One vector is turned by the same rotation once a step. Each row is the vector after some number of steps, and that number follows the row.
The counts run from 0 to 1199.
[121 145 158 140 141 166  95  99  83  55 102 138  90  98 136 109 128 173
 133  93 164 104 146 141 123 143 127 137 109 109  71  95 160 142  84 120
 117 142 134 191 126 181  97 106 117 112 136 146 115  88 133 146 148 122
 168 149  96 138 158 123 160 119 122  99 111 128 128 131 116 110 153  99
 124 140 155 132  96 129] -> 56
[ 97 138 126 157  90  90 128 108 115 196 151 137 139 168 135 109 129 133
 116 129 116 151 132  83 127 106  92 125 142 137 151 149 109 134  81 165
 165 172 104 124 122 101  89  96 148 127 107  91  81 131 142 103  67 165
 124  83 157 117 132 171 114 104 129 147 167 119 100 105 105 137 105 160
 139 128 121 115 162 137] -> 983
[ 68 117 160 145 100  70 136 116 146 193 157 144 135 155 116 143 123 109
 143 198 109 130 156  94 124 106 112 111 116 129 161 146 100  90  81 154
 143 149 103 125 142 141 142  67 160  84 113 118 105 144 142 124 122 121
 148 137 135 130 145 152  77 131 141 113 169 113 145 143 118 180 112 166
 153 118 148 130 136 141] -> 512
[141 143 127 147 110 151  79 127  75 102  93 125 119  95 133 115 117 147
 144  67 175 148 161 117 135 150 111 119  96 133 103  84 136 135  68 120
 152 111 145 163 114 119  65 164 152 121 158 149  89  95 158 129 150 138
 164 117 131 140 146 167 137 107  96 156 144 119 122  93  97 125 141 104
 120 139 185 128 162 147] -> 641
[126 128 102 198 127 102 108 134 115 160  99 155 123 114  89 134 113 139
 133 110 163 136 130 107 141 109 105 116  98 152 149 124 111 173 107 139
 136 129 154 129 126 119  82 145 158 123 128 146  83 119 140  99 105 147
 146  88 176 135 164 169 127 113 117 148 171 130  86 114  95 154 102 140
 161 121 186 151 202 125] -> 490
[128 172 156 125 138 121 132  96 133 145 169 117 125 174 139 124 152 170
 155 160 128 105 133  63 128 117 103 144 129  93 112 118 134 135  59 161
 150 170  87 144 156 157  84 101 110 115 102 140  98 167 145 105 102 122
 169 123 156 148 170 170 160 106 153 101 110 103 140 141 114 117 112 137
 132  96  83 121 103  98] -> 865
[161 143 186 140 128 152  75 124 122  86 115 113 122 154 124 126 179 137
  85  91 163 110 108 137 132 161 127 142  86  77 124 122 146 130 105  92
 125 126 128 177 135 159 135 110 157  83 147 179  77 125 133 133 146 108
 163 160 144 127 156 136 166 126 110 111 147  97 123 144 112 111 152 113
 106 133 173 107 105 108] -> 1119
[163 146 152 119  91 123  64 143 143 139 132 108 112 197 127 114 144 106
  68 104 126 123  84 135 139 162 116 148  91  63 115 179 162 137 104 138
 120 135 126 127 115 127 170 120 163 112 161 179 108 127 119 160 139 146
 155 155 176 113 144 127 159 113 102 117 150 130 142 122 129 101 150 114
  93 141 156 109 117 109] -> 476
[119 129 114 176 115 130  95 110  77 135  80 152  95 114 118 112 125 160
  85  70 159 156 120 139 133 124  93 135 103 154 130 113 143 173 109 129
 143 140 169 158  98 126  77 141 141 123 138 111  76  71 124 136 125 163
 131 101 125 118 111 131 149 132 123 149 162 127  84  89  98 126 126 119
 145 166 177 113 137 139] -> 408
[ 83 139  85 120 111  93 129 144 148 170 133 163  88 118  87 150  60 143
 201 182 106 139 169 104 139 104 118 110 110 147 127 133 165 144 111 188
 132 159 140  99 115 137 131 109 106 137 127 117 152 108 123 158 148 128
 170 131 117 116 138 135  94 133 157 113 124 157 153 142 116 189  96 142
 139 123 136 144 150 154] -> 518
[ 72 129 171  94  84 123 122  91 126 165 155 121 120 170 146 132 140 131
 103 163 100 151 146 115 116 127  98 144 122 126 146 146 142  79  88 142
 140 169 110 151 144 150 139  75 117  99 131  81 100 115 135 166 143 133
 138 158  95 108  80 113 111 141 159 112 137 105 171 133 121 167 139 141
 121 151 117  88  81 159] -> 1005
[134 161 136 110 122 131 103 127 140 113 162 116  97 159 134 107 112 127
 167 141 108  75 137 100 133 139 127 117 131  64  78 159 164 150  81 176
 125 165  80 123 118 136 145  75 110 136 122 163 147 145 122 133  96 133
 175 138 163 131 188 149 143  86 123  88 114 150 143 155 125 102 127 127
 108  96 105 146 134 107] -> 219
[177 172 117 124 140 144 100 150 138  94 138 126  94 128 101 141 102 140
 207 125 132 103 168 100 153 127 129 107 119  96  98 113 177 182  98 158
 135 159 127 135 116 130 104 127 121 141 125 156 137 133 127 121 113 110
 185 106 145 120 198 172 159  96 129 102 106 146 132 163  99 123 113 116
 114  98 123 144 173 114] -> 871
[186 154 154 108 119 172  49 144 131  86 111  99 104 150 112 138 145 116
 118  77 161 138 134 134 148 177 128 136  84  93 123 120 184 144 118  95
 130 132 157 159 127 134 135 155 152 111 165 164 103 110 128 151 167 109
 173 140 131 108 128 139 166 129 120 119 137 115 153 138  99 130 153  98
  92 130 160 103 140 131] -> 147
[ 76 116 130 184 121  88 132 121 114 155 125 182 109 104  99 131  94 131
 157 156 125 134 167 110 126  90 102  98 124 156 163 103 102 138  81 155
 149 144 139 148 124 141  96  88 161  98 110 108 100 116 142 105 107 125
 140 106 123 119 166 165  90 127 127 132 170 128 102 133 111 169  99 155
 165 138 179 132 168 140] -> 342
[110 155 104 155 165 135 112 102 101  96 102 141  72  90 106 124  92 186
 164 120 154  90 135 125 131 124 126 135  99 129  61 120 172 177 115 167
 102 159 128 142 122 170 105 106  73 140 129 145 141  94 111 146 138 142
 180 131 115 151 159 116 157 123 145  89 100 160 128 146 122 129 116 119
 152 113 128 170 127 123] -> 698
[105 124 182 117  99 128 105 117 147 148 145 125 128 163 110 158 150  87
 102 154 118 149 148 118 129 147 126 120 111 129 189 153 134  95 128 106
 140 164 132 157 147 137 158  70 147  72 131  92  91 127 131 133 129 112
 136 145  97  83  89 116 112 150 150 113 181 102 154 158 110 185 131 148
 119 135 137  88 140 157] -> 916
[163 150 145 129  85 128  82 132 139 170 153  85 150 199 122 131 160  85
  83  96 126 142  99 102 141 164 123 133  99 104 155 183 145 139 123 124
 138 155 122 115 125  93 134 128 155 119 147 139  75 142 126 123 102 149
 145 108 184  97 110 153 145 107 124 141 175 116 126 117  95 133 126 146
  98 112 123 109 183 130] -> 243
[ 61 127 127 123  84  81 141 123 142 183 162 161  96 160 122 115  85 123
 147 176  78 134 162 102 128  95 105 110 145 124 141 156 141 122  79 192
 148 176 104 116 119 132 141  62 135 121 107  85 140 119 126 146 100 144
 139 121 117 106 140 142  86 119 146 116 147 148 136 139 128 159 112 156
 134 139 122 120 117 143] -> 836
[ 94 143 138  97  94  99 118 129 172 199 161 118 125 184 112 159 120 104
 129 183  97 138 137  97 138 136 120 125 108 117 158 181 157 109 122 159
 120 174 122 100 140 127 169  85 122 110 128 115 122 143 120 164 140 128
 156 152 139 101  95 122 104 130 161 102 145 128 176 152 126 182 111 153
 114 114 110 115 134 146] -> 274
[149 149 100 130  93 105  79 165 129 140 137 123 114 151 120 106  87 108
 157 113 120 116 137  96 144 138 123 109 110  87  86 154 152 158  80 176
 125 134 117  98  96 105 129 131 162 144 147 182 136 127 132 130 111 145
 177 114 195 129 182 171 126  80 100 125 136 156 131 113 115 111 124 130
 113 110 161 150 177 116] -> 721
[168 160 146 140 174 173  88 115 127  81 109 121  94 116  92 165 143 169
 156 112 169 117 138 123 151 150 127 137  87 119 125  94 174 174 132 104
 127 157 152 174 147 165 102 137  97 112 138 140 105 117 123 129 154 102
 179 132 102 120 146 127 184 143 153 100 114 114 134 168  93 150 126 109
 128 116 133 125 131 120] -> 702
[ 95 119 165 127 124 131 101 109 135 135 112 143 118 120  93 176 137 140
 127 152 145 152 145 138 133 139 116 137  82 147 167 108 151 106 128  99
 124 145 160 165 149 167 135 109 125  80 138 115  98 109 129 160 193 100
 153 164  85 115  90 101 124 167 163 113 146  96 162 155 113 201 132 129
 134 142 168 112 113 162] -> 1087
[139 169 145 136 137 129 121 113 107 111 155 119 122 131 143 113 122 150
 190 137 146  97 169  78 126 129 119 118 131  88  87 104 132 126  49 155
 149 150  90 155 139 146  80 106 130 117 113 152 117 154 160 105 101 118
 183 110 145 150 199 187 143  87 121 110 111 117 134 140 112 110 133 128
 126  99 121 143 147 114] -> 545
[ 69 121 170 147  78  86 135 106 130 181 160 156 126 176 136 108 134 110
  91 157 100 140 141 110 116 103  98 116 141 122 169 164 106 103  86 153
 149 160 102 146 128 132 137  60 169  90 111  90  89 129 140 119  96 143
 120 125 132 102 134 144  96 126 128 130 177 119 118 125 128 149 122 159
 140 147 139  96 116 135] -> 98
[150 132 137 152 102 131  73 134 140 155 115 127 110 178 104 127 149 106
  41  86 132 149  75 143 148 156 110 146  90 112 158 183 158 166 148 126
 122 152 153 131 105 116 155 116 148 109 149 126  80 102  99 145 116 158
 129 130 160  85  99 110 158 134 124 133 179 117 101 118 111 133 127 136
 113 143 147  95 142 120] -> 327
[ 62 120 190 130  91 106 123  99 138 173 153 138 127 166 135 133 147 112
  89 172 112 136 135 117 117 115 110 127 121 124 166 153 112  77  96 131
 136 155 105 151 145 154 158  58 153  71 120 102  90 139 140 140 128 123
 134 160 103 109 110 123  97 146 145 115 168  97 146 142 129 171 123 152
 135 141 143  97  93 142] -> 918
[ 63 148 113 119 112 105 152  93 116 177 152 124 119 129 133 130  97 162
 184 171 126 132 169  75 117 117 110 128 121 146  96 128 139 101  70 176
 137 174  94 115 139 136  87  96  84 134 123 101 126 131 142 139 127 144
 168 115 121 146 115 153 102 114 163 115 118 141 167 121 120 167 111 143
 145 102  88 153 145 159] -> 280
[ 74 113 174 130 122 129 107  99 125 135 109 132 112 125 102 162 140 147
 107 154 153 139 136 139 126 136 117 146  81 143 154 113 142  93 112 104
 117 140 147 165 154 182 134  97 127  80 140 118  93 109 132 166 188 112
 157 172  85 128  93 100 115 168 159 113 148  99 161 141 122 185 139 128
 145 149 164 115  91 161] -> 1088
[ 75 112 171 138  81 110 114 101 127 152 133 152 101 166 132 107 135 106
  59 122  94 135 120 141 117 116 105 127 134 124 156 172 136 117 115 143
 128 171 118 152 118 138 159  43 149  98 132  87 103  96 109 151 100 159
 112 141  99  90 105 102 106 138 137 115 176 135 108 133 131 138 136 147
 128 164 146  93  97 147] -> 505
[140 159 123 153 156 124 105 141 143 108 128 144  94 119  85 144 109 150
 195 150 143  82 147 101 147 125 129 117 105  95 100 117 156 177 102 165
 120 151 125 135 135 158 119 108 128 117 117 186 130 143 120 117 129 109
 191 134 155 142 217 163 152 113 128  86 114 141 126 168 109 135 105 127
 141  98 145 161 151  94] -> 136
